Each path is a new rotation, seen through one point. The rows after it are directions, each followed by how far the rotation turns it, in degrees each step (0 if it stays put).
Each turn is a multiple of 5 degrees from 10 to 175, or 0.
Each row of a path follows its step; steps can be skipped.
path 1
step 0: [ 14   3  -5 -19   7  -8 -24  -9  16   9   5   2   3 -27  -7   5 -16   3
   4   8  -8  -3   6 -14  18  35  19 -11   7 -20  24  -6   0  40   4  -6
   6 -16 -11  16 -21   8  -6   2   8   7  15  -1 -16 -21]
step 1: [-11  -4 -13   3  20 -12 -20  -2   2  38  -8  33  -5 -12  -8  10  -9  23
  -4  -4  -4  15  10  -8  26   9  32   4   4  20  15  18  -7   4   1  22
   9   5  -1  -4  -8   4  -7   4   9 -16  26  12 -14 -11]
step 3: [ -6  15  -2 -19   7   4 -24   6 -12  11  12 -19 -15   1  25   6 -14   6
   9   5   2  15  -9 -12  26 -11  11   7  12 -27  15   9  -8   1   9  20
  16 -16  -3  18 -33   4  27   0 -14  -1  -2 -30  -5 -13]
step 4: [ -8   1   2  26   6  -1 -29   3 -10   4  -2   1 -11   5   4  10 -11  15
 -15  13  13 -16  22   5   9   5  12  16 -12  19  16   4   5   8  31  22
  17 -32   3   4 -10   1   5   3 -31   2  18 -25  -8 -11]
step 5: [  7   2 -21  19 -11   1  -5   0 -10  24  -5   0  12  18  11 -13   3  -1
   4  -9   9 -38  -8   7   7 -13  21  -2   3   5  24  12 -11  18  25  21
   2 -23  -9  28   9 -12  -6  20  -5 -15 -11   3 -19 -16]
step 6: [ 21 -14   3 -14  15   3 -21   2   5  17 -16  10   3 -15  23  22   0  -9
  24   3   1  -8  -7  16  -4   9  14  -5  21  -5  18  -7  -2  12   5  -3
  -1 -37 -23  20 -14 -19  11  12   3 -12 -18  -5   3 -25]
step 7: [ -1   0  11   5  19  -4 -23  14  -5  35   8  10 -18 -14  -2  17 -10  27
  -9   0   3   2   3  16   3  21  14  -3  28  18 -23   2  -8  25   3  -7
  25 -14 -11   3   5   4  -8   8 -10 -25 -12  -5 -11 -21]
step 8: [-15   3  -6  -5  10   5 -26  -8 -14  30  17   3 -10   1 -11  -7  20  -8
  21  16   8  -2  -2   1  16  15  -4   8   2  14  -4  -3  -9  24  10  14
 -11 -14  25  16  -1  18  -8   6  -8 -30 -17  25 -27 -12]
step 9: [ 25  17  -7 -19   8  18 -24 -15 -15  22  -9 -15  -5  -4  13   5  11  -4
  13  19 -17  -4   5 -15   6  11   4  23  -6  -1   6  20   4   2  -8  22
  14  -5 -11  10 -30  28   8  11  14 -14 -18   0  -4 -18]
step 10: [  0  16 -19  -3   5   1 -32 -19  -4  17   3  -8   3 -20 -21   3 -25  -2
 -22  16 -12  -5  22 -23   3  12   7  16   8  -1   7 -14   3  25  10  15
  19 -28 -26 -15 -13   5  -3  -1  -5  -2   7 -10   0 -11]
step 11: [ -3   8 -25  15   5  -1 -12   5   0  24 -10  19   4  -2 -12   1   0   6
 -18 -13  22  -6   4 -20  21   4  12   2  26  -9  34  -2  -2  16  -3  34
   2 -21   1  12  -5  20   0  12   7 -12  17  17 -21  10]
step 12: [ 17 -13 -13 -19  15  -4 -26  15  -4  24 -18  14  -7  -5  25  14   0   4
  11  -1   5 -15  -5 -14   4 -17  22  16  13  -1  16  13   1  -2   2  37
 -16 -23   0 -11 -16 -12   8 -18  -1 -25  -8   6   5  14]
Directions:
[ -3  -2  -4  -4   0  -2  -1   4  -4  -4  -7   3   3   4   1   1  -5  -1
  -1   2  -1  -3   2  -2  -1   0   2   1   4   7  -6  -9   5   6   4   4
  -4   9  -1   5 -10   1   4   3   3  -6  -1  -6  -9  -2]  0
[-5  1 -3  7 -2  1 -3  1  6 -2 -5  3 -2  2  5 -4  0 -5  6 -4 -1 -6 -3  5
 -3  1  1  6 -2 -4  0  4 -4  2  2  9 -8  8  3 -5  8  7  4  4 -1 -4  0  7
  2 -5]  110
[-3  1 -5 -1  0  3  7  2 10  6 -5 10  2 -4  2  5  0 -3 -2 -2 -5 -2  2 -4
 -5 -2  6 -2  9  3  6 -3 -1 -1 -3 -4 -1 -3 -8  1  7 -5  0  0  3  4  4  4
 -5 -2]  70
[-18   0  -5  -1   5   2   5  -7  -3   5  -1  -7   3   0   1   0   7  -1
   2   0  -1   0   2  -5   0   3  -6   5   2   2   1   1   0  -3  -1   1
   3   1  -3   2   1   6   1  -3   0   0   2  -9   6  -2]  55
[-3 -3 -1  5  1 -3 -9  1  6 -5  4 -4 -2 -9  2  1 -4 -1 -5  0 -3  6  3  4
 -4 -3  3 -9  0  2  5 -5 -1  4 -7 -1  5  3 -2 -5  0 10  0  0 -6  0 -3 -9
  0 -3]  110
path 2
step 0: [  0  21 -37  11   4  -4 -12  25  16  25  -1  13  14 -11   2  12  28   9
  -1   6 -14  44 -21 -18  15   5  -8  17 -26  13 -22  -3   0 -12   4  -3
  -2  -7 -12  10  21  -4 -16   3  13   9  -9 -12   7 -27]
step 1: [-16  15 -17  18   9  39  -9  14  -3  -3 -12  20  29  -8   1 -16  15  11
  13  16   9   7   8  -9  -2 -21  11   5 -27  28 -22  14 -13   2 -28  17
   5  16  -6 -11  -6 -19  13 -16  18  -9  11   7  26 -12]
step 2: [ 14 -10 -12  -4  18   7   1  11   2  30  12   5 -13   8  21 -10  12   3
  12   6   4  21  18   4 -20 -11  24  32 -18  20 -22   8   7 -29 -10  17
  17   7   7   3  32  -5 -17  19  19  23  -8  12   6 -23]
step 3: [-11 -17 -14  11   6 -13   1   2 -18   9   7  22  25  -2   6 -10 -16  -7
 -14  19  13 -10   9  -3  19  -6  25  -5 -14   4 -39  23  -1 -26 -27  35
  25  20  -9  -3  -6  -2  -4  23  -6 -22   7  -2  10  -7]
step 4: [  6  -8 -30 -28 -10 -18 -10   7 -27  17  11  27  -1 -20  -3   5  -2   9
  -9 -16 -13  14  31 -22 -34  -3  26  14 -19  12  -2  10  -3 -22   4   3
  18   6  -6 -18  14 -19  -8  14 -10  -6 -21 -17  -9   5]
step 5: [ 14   9  -9  -5   2   5   0  -2  11  10   1   1  30 -34 -17  12  -5  17
 -27   7  -4  10  -8 -22  -2  -2 -14  12 -19 -16 -27  21   9  -4  13  30
  29  20 -21  -8 -11 -22  -8  23 -22   1  21 -13   7  -7]
step 6: [-12  21  -4  14 -26  20 -21   0   5   0  18  31   1 -19   7  15   9  25
 -18  -4  -1  16  14 -26  -9 -10  25  29 -15  20  -5  -7  -8   1   8 -21
  19  -5  -5   4 -11 -28  -1  12 -25   3  -8  17  10 -21]
step 7: [ 14  -3  -2  38  11  15 -20   7  12  -3 -12  -3  18   5  28 -11   2  39
  -8  -2 -22   5  -5 -27   0  -3  -9  14 -30   7 -25  -4  -2 -24   0  18
   5 -11 -18 -15 -12 -11 -12  26   5  22  14   5  -2   0]
step 9: [ -9 -10 -24  15   4  -3   4  33   0 -18 -19  20  13 -12   3  -6  -3  -1
  14  -4 -10  15  20   5 -20  -3   2   9 -49   9 -29  22  -4  -5  -1  19
  -4  11 -23 -12  -9  -5   7   9  43   7  -3  -3   5  -6]
step 10: [  3 -16 -25 -21  -2  20  15   6   8  18  15  32   1 -21   5   5  15   8
 -10  20  -6  22   6  12   4 -12   1  25 -12   9  -3   8   4 -10 -15  19
  17   3   6 -11  31   3  -7  27  20 -25  11 -12  26 -34]
step 11: [-14  14  -2  -1  20  -6   4  19  -5  -2   5  39  23  -2 -12   9  12   5
   0  -8   6   4  -1 -15  14  -6  20  10  -7  33 -57  14   2 -11 -11   9
  19  14  -8  -8   6  -8  10  26  -2   6 -26 -20   7  -2]
step 12: [  5   8 -22 -25  -3  15 -29  -3  -5  24  15  10  19 -15   1 -32  11  20
  -4  18  -5  -7   5 -28 -18 -12  11  10 -15  16  -2 -10  15 -20 -22  23
  41  -2   5 -23  15 -16 -11   1  -9  -1  -4  -9   2   0]
Directions:
[-1 -2  2  6  0 -3 -4 -2 -3  7  3  5 -6  2 -1 -3  2  0 -7 -1  1 -6 -2 -2
  1  1 -6 -6  1  9 -6 -7 -3 -7 -2  1  3 -4  6  0 -4  8  3  7  2  0 -1  1
 -8  5]  85
[-4 -1 -6  6  4  0  2  2 -3  0  3  2  2  3 -7  0  2 -4  1  7 -3 -6  5  2
 -3 10 -2  7  5  3  4  1  2  0  5 10 -7 -8  4  0 -3 -4  2  1 -7  5  1 -1
  3 -2]  0
[ 6  1 -1  9  2  1 -5  4  0  2  0 -3 -6  5  6 -1 -1 -9  3  2 -2 -3 -1  0
  1 -5  5 12 -2  1  2 -4 -4 -1 -3  1  1  9 -3 -1 -5  6  3 -9 -2  1  7 -1
 -5 -1]  60
[  0   1   0  -2  -1   7   2  -1   3   7   1  -1  -1  -7  -3   4  -5  -4
   5   4   4   0   4   3 -11   1  -7  -1  -1   1  -2   1  -7   5   7  -3
   9   2   2   3  -8   3   2   0   7   5   3   5   4  -5]  90
